In the data rows, 128 means zero.
Every row has a hidden score. How much higher is the second row's score than the first row's in each pair? 15 means about the same, 30 much higher and 0 much lower. The score is a weighted sum of the row's numbers plus the product of two more (or one squared), each taken from its middle value.
[129 155 125 136 120 131 125 116 108 132]
[119  97 116 131 125 155 153 149 134 127] >> 21
[119 121 107 130 127 130 141 145 134 112]
[107 127 157 125 143 131 157 104 135 134] >> 15
[128 116 154 121 159 133 130 148 119 146]
[127 122 101 126 110 176 140 121 129  88] >> 19
[125 116 113 145 136 123 124 143 136 147]
[103 178 130 143  93 152 144 111 104 144] >> 20
[125 132 121 133 104 162 136  93 128 136]
[114 134  79 125  80 181 111 147 111  62] >> 17
[144 135 110 128 109 126  97 132 111 112]
[163 139 156 124 134 143  90 143 105 129] >> 16
[178  83 175 106 158 114 116 167 120 153]
[157 130 131 140 146  56 119 106 150 161] >> 8
[106 112 130 103 154 112 132 141 123 124]
[ 88  91  94 130 110 146 103 159  87  85] >> 13
[147 187 109 146 104 141 125  97 112  90]
[133 142 128 120 128  98 115 115 111 137] >> 10
[125 155 162 116 114 146 169 110 129 113]
[ 89 171 107 141  85 115 138 116  99 139] >> 8
[134 143 128 123 120 131  98 154 103 124]
[155 154 132 128 122 127 133 110 122 148] >> 19
[ 96 149 137  96 108 165 143 142  76 121]
[109 163 102 135  79 158 114 128  89 111] >> 10
[134 113 139 115 152 111 123 132 128 120]
[ 83 161 143 142  91 127 174  91 123 127] >> 20
[128 119 137 139 125 141  99 165  94 117]
[ 96 148  91 140 122 106 111  92 130 141] >> 13
[109 147 160 115 116 146 153 124 121 145]
[108 139 129 134 119 117 128 128 104 134] >> 7
[161 155 122 124 132  84 121  96 157 139]
[152 105 125 128 136 139  98 145 148 121] >> 14
[107 161 100 134  87 130  82 139  95  77]
[ 95 111 113 139 123 102 153 108 189 133] >> 19
[142  68 188 110 186 134 141 144 144 139]
[136 136 100 148 108 119 126 116 165 125] >> 14
[ 91 161 119 142  80 146 168  88 134 129]
[108 107 168 117 151 134 157 132 123 154] >> 13
[125  97 135 124 158  98 119 145 141 137]
[106 151 120 128  91 136 138 122 122 107] >> 22
[141 117 138 133 145 125 123 128 142 146]
[106 117 108 129 115 168 141 147 136 125] >> 19
[122 112 171 108 150 108 135 135 130 145]
[147  81 108 136 154  99  68 189 135 148] >> 3
[100 164  79 136  93 136 131  94 156 111]
[113 181  81 141  89 150  93 147  96 107] >> 9
[131 154 119 144 105 135 104 116 122 130]
[137 126 165 115 149 116 145 126 134 123] >> 20
[113 161 109 128 111 140 138 103 127 126]
[ 98 149 138 114 134 126 146 119 144 151] >> 27
[132 126 143 144 129 130 135 134 135 129]
[127 126 117 115 155  92  77 164 104 128] >> 11
[115 154 131 149 104 112 130 130 116  98]
[134 124 110 134 115 130 124 149 143 145] >> 14
[122 129  96 155  99 108 120 118 136 118]
[ 95 148  95 134 102 130 171 111 148 131] >> 20
[135 157 131 143 104 143 128 104 114 140]
[122 120  99 122 118 114 143 110 161 128] >> 14
[114  99 130 116 125 161 146 157 116  92]
[114 119 142 105 139 173 158  90 134  90] >> 15
[146 104 144 112 144 132 138 127 150 137]
[191 111  85  94 173 136  74 149 128 132] >> 9
[164 135 125 135 137  82  85 143 105 154]
[ 90 156  80 141  82 146 138 109 105  80] >> 21
[ 89 122 137 133 106  98 167 108 157 119]
[117 147 107 126  93 142 140 134 143 101] >> 17
[127 149 118 147 115 121 109 138 110 140]
[142 106 147 108 158 130 152 113 149 149] >> 19
[130 118 104 127 144  97  98 125 114 130]
[101 117 132 125 122 147 176 107 140 143] >> 25
[104 107 114 127 131 133 172 121 150 114]
[122  99 112 143 147 109 132 125 155 139] >> 6
[101 146 126 131 109 149 123 118 104 111]
[112 143 109 135 113 147 112 129 127 111] >> 16
[162 145 100 132 112 130 102 138 120 134]
[173  94 131 107 154 140 102 168 137 131] >> 13
[115 145  95 134 105 124 114 116 135 110]
[152 152 136 141  85 156 127 130 121 105] >> 21
[163 102 109 136 130 118  97 135 137 125]
[121 164  79 121  98 153 122 131 112 103] >> 20
[121 101 148 107 148 142 134 105 133 121]
[ 82 110 131 130 132 138 139 123 112 131] >> 12
[152 122 112 141 134 101  81 134 134 118]
[121 139 109 129 128 128 122 137 114 142] >> 21
[169 110 130 131 148 102  97 106 157 134]
[ 98 116 100 115 138 106 150 100 160 115] >> 21
[118 137 133 165 124  91 135 119 118 163]
[142 145 121 127 116 139 131 115 126 132] >> 15
[ 95 121  84 116 107 141 126 142 127 104]
[102 157  83 132  81 149 123 109 112  74] >> 16
[161 135 144 138 121 125 143 109 166 119]
[164 129 131 125 120 135 120 161 112 138] >> 20
[134  84 184  96 151 129 127 129 109  98]
[144 128 119 153 108 128  88 142 120 118] >> 10
[113 128 125 111 118 114 142 108 133 139]
[155  94 149 110 152 105 124 123 150 157] >> 12
[126 125 114 151 118 121 117 176 105 155]
[117 137 123 122 106 139 148 111 141 117] >> 14
[ 78 158 123 118 110 142 176 114 121 112]
[159 121 137 138 137 140 109 150 115 112] >> 9
[131 127 108 146 106 148 119 117 132  98]
[114 127 136 125 144  98 139 101 139 133] >> 15
[129 129 132 105 148 137 109 112 106 122]
[129 125 121 146 131 120 104 149 141 135] >> 14
[202 118 110 124 173  72  92 138 155 178]
[125 126 136 133 137 147 102 153  91 122] >> 16
[136 131 128 136 127 125 105 163  92 122]
[176  83 145  94 199 114  88 126 131 133] >> 9
[111 131 106 132 123 145 143 121 164 115]
[144  88 126 101 158 112 150 119 181 128] >> 12
[138 122 140 125 107 173 156 137 133 112]
[155 134 103 124 128 114  99 127 133 115] >> 4
[133  97 120 148 147 111 105 159 145 140]
[148 135 101 128 115 180 139 124 140 111] >> 25
[109 128 102 127 112 116 118 116 129 119]
[118 197 105 169  88  88 119  97 144 157] >> 16
[120 140 128 126 122 135 166 138 140 137]
[126 101 144 124 133 109 132 133 131 129] >> 9
[137 117 136 128  98 151 169 107 145 110]
[119 112 137 103 184  90 142 138 145 177] >> 4
[139 150 109 134 121 109 116 133 114 131]
[145 136  89 121 107 133 114  94 158  94] >> 14
[156 102 125 129 151 114 113 113 162 120]
[ 99 154  97 140  86 176 122 100  91 105] >> 19
[134 117 127 133 114 166 135 125 146 134]
[101  83 143 121 155 127 158 130 123 159] >> 15
[162 140  89 132 115 125 139  98 168 102]
[146 106 135 113 142 141 153 115 178 143] >> 15
[124 178 126 142 118 122 113 113 105 109]
[ 89 149 128 151 109 107 139 112 119 125] >> 14
[126 128 128 137  98 156 153 106 150 121]
[140 137 131 141 137 129  93 164  94 111] >> 9
[ 99 113 150 120 145 124 147 136 122 126]
[110 135 126 139 112 120 148  94 126 148] >> 15
[106 164 128 140 119 126 122 107 119 132]
[142 143  97 146 111 119 101 114 157 119] >> 11
[137 101  92 137 115 140 145  97 192 101]
[ 89 111 148 100 129 158 175 117 140 120] >> 23
[146 145 114 119 127 132 101 126 112 132]
[140 118 156 127 146 122 102 155 104 128] >> 14
[145 122 166 122 163  83 118 148 113 158]
[154 108 127 124 149 139 124 135 166 117] >> 18
[123  92 141 101 161 123 109 149 112 123]
[144 161  93 138 106 113 101 123 135 118] >> 16
[148 109 141  97 157 134 121 169 131 133]
[164 115 143 114 169  87  96 156 123 142] >> 8
[ 97 159 121 133  82 159 170 118 125 130]
[ 71  86 157 127 157 113 125 141  98 131] >> 3
[126 140 125 129 132  98 158  82 183 125]
[127 159 105 156  91 120 110 132 125 104] >> 10
[154 131 148 126 121 167 173 116 129 141]
[169 132 130 142 126 106 126 124 138 137] >> 4
[119 140  76 137  96 111 120  83 166 101]
[117 138  91 121 123  99 132 112 164 102] >> 19
[121 141  94 152  98 138 118 126 134 117]
[ 93 116 145 139 101 142 185 122 153 128] >> 23
[147 154 131 133 121 109 136  80 135 131]
[139  65 177 126 161 117 115 175 116 144] >> 12
[110 117 149 128 147 119 142 125 122 125]
[141 116 137 141 108 153 180 105 177 133] >> 23
[134 138  93 140 127 109  83 135 117 131]
[100 187 100 153  63 194 150 118 113 108] >> 28
[135  80 174 105 170 128 170 150 152 150]
[142 133 127 110 122 112  93 126  93 108] >> 9
[ 97 164 105 147  78 128 148 122 121 145]
[147 164  75 121 108 143  89 146 139  91] >> 17
